[[36  6  0  0 14 18  5 17 17  0  6 35 30  7]
 [56  9  0  0 20 11  8 24 28  0 42 53 30 12]
 [44  6  0  1 20 18  8 24 28  0 -9 62 30  8]]
=>
[[30  7 36  6  0  0 14 18  5 17 17  0  6 35]
 [30 12 56  9  0  0 20 11  8 24 28  0 42 53]
 [30  8 44  6  0  1 20 18  8 24 28  0 -9 62]]

[[ 22   9 -10  -1]
 [ -3 -44  24 -11]
 [ 20  10  14   0]
 [-18 -16  -4 -17]
 [  5  54 -37  27]
 [ -3 -19  19  -2]
 [-42  23 -26  41]
 [  6 -39  22  30]
 [ 13  68 -38  28]]
=>
[[-10  -1  22   9]
 [ 24 -11  -3 -44]
 [ 14   0  20  10]
 [ -4 -17 -18 -16]
 [-37  27   5  54]
 [ 19  -2  -3 -19]
 [-26  41 -42  23]
 [ 22  30   6 -39]
 [-38  28  13  68]]

[[-70 -24 -16 -61   6 -41 -74]
 [ 15  31 -68 -29 -65 -60 -83]
 [ 49 -77  32  66  31  -8 -28]
 [ 12 -72  66 -54  81  48  -3]
 [-49  37  40  67  84  61  82]
 [ -5  28  15  -6 -82 -36  -3]
 [ 83 -63   5  75 -11  64  39]
 [-15  19 -19  51 -38 -82 -42]
 [ 54  23 -77 -18  79  46  36]
 [ 78 -82  21  73 -25  82  -3]]
=>
[[-41 -74 -70 -24 -16 -61   6]
 [-60 -83  15  31 -68 -29 -65]
 [ -8 -28  49 -77  32  66  31]
 [ 48  -3  12 -72  66 -54  81]
 [ 61  82 -49  37  40  67  84]
 [-36  -3  -5  28  15  -6 -82]
 [ 64  39  83 -63   5  75 -11]
 [-82 -42 -15  19 -19  51 -38]
 [ 46  36  54  23 -77 -18  79]
 [ 82  -3  78 -82  21  73 -25]]

[[  3  -1   0  -1]
 [ 18  10 -77  -3]
 [  1   1   1   0]
 [  9 -23 -43 -37]]
=>
[[  0  -1   3  -1]
 [-77  -3  18  10]
 [  1   0   1   1]
 [-43 -37   9 -23]]

[[  7  18 -10   4  -1  13]
 [-10  -4  12   4   0   0]
 [  5 -68  12  23  -5 -12]
 [-14   5  11 -20   6 -18]
 [  4  21 -12 -21   4  -8]
 [ -1 -10  10  12   0 -24]
 [  8  12 -16  -7  -1  25]
 [  4  -7   0  17  -4  13]]
=>
[[ -1  13   7  18 -10   4]
 [  0   0 -10  -4  12   4]
 [ -5 -12   5 -68  12  23]
 [  6 -18 -14   5  11 -20]
 [  4  -8   4  21 -12 -21]
 [  0 -24  -1 -10  10  12]
 [ -1  25   8  12 -16  -7]
 [ -4  13   4  -7   0  17]]

[[  2  67  54  34   5  -1 -54 -37  44 -22 -25 -26  -2]
 [ -4  81  27  21   4  10 -60 -28  52 -22 -15 -28  -1]
 [  1  61  55  36   3  -3 -57 -42  41 -24 -21 -29   2]
 [  0  77  29  25   4   5 -58 -28  54 -18 -22 -24  -3]
 [ 12  75  48  44  -9   1 -60 -33  47 -23 -20 -27  -3]
 [  1  58  53  36   0   4 -57 -41  45 -24 -18 -35  -4]
 [  2  67  54  36   5   0 -55 -37  44 -24 -22 -26  -1]]
=>
[[-26  -2   2  67  54  34   5  -1 -54 -37  44 -22 -25]
 [-28  -1  -4  81  27  21   4  10 -60 -28  52 -22 -15]
 [-29   2   1  61  55  36   3  -3 -57 -42  41 -24 -21]
 [-24  -3   0  77  29  25   4   5 -58 -28  54 -18 -22]
 [-27  -3  12  75  48  44  -9   1 -60 -33  47 -23 -20]
 [-35  -4   1  58  53  36   0   4 -57 -41  45 -24 -18]
 [-26  -1   2  67  54  36   5   0 -55 -37  44 -24 -22]]

[[-73 -14  18]
 [ 39 -37 -78]
 [  7 -68  16]
 [ 81   9 -17]
 [ 39  55  63]
 [ 37 -65  56]
 [ 40  14  63]]
=>
[[-14  18 -73]
 [-37 -78  39]
 [-68  16   7]
 [  9 -17  81]
 [ 55  63  39]
 [-65  56  37]
 [ 14  63  40]]

[[ 13 -11   1  65   6  36 -10 -30]
 [ -6 -15  18 -22   4 -77   8  11]]
=>
[[-10 -30  13 -11   1  65   6  36]
 [  8  11  -6 -15  18 -22   4 -77]]

[[-48  -4  -8  26 -16   0  -7  11]
 [-36  14  15   4 -58  52 -14  36]
 [ -4  18 -37  15 -56  58   8  35]
 [-25   7  21   2  -4   3   4  -4]
 [-15  29  27   7 -52  78 -19  40]]
=>
[[ -7  11 -48  -4  -8  26 -16   0]
 [-14  36 -36  14  15   4 -58  52]
 [  8  35  -4  18 -37  15 -56  58]
 [  4  -4 -25   7  21   2  -4   3]
 [-19  40 -15  29  27   7 -52  78]]
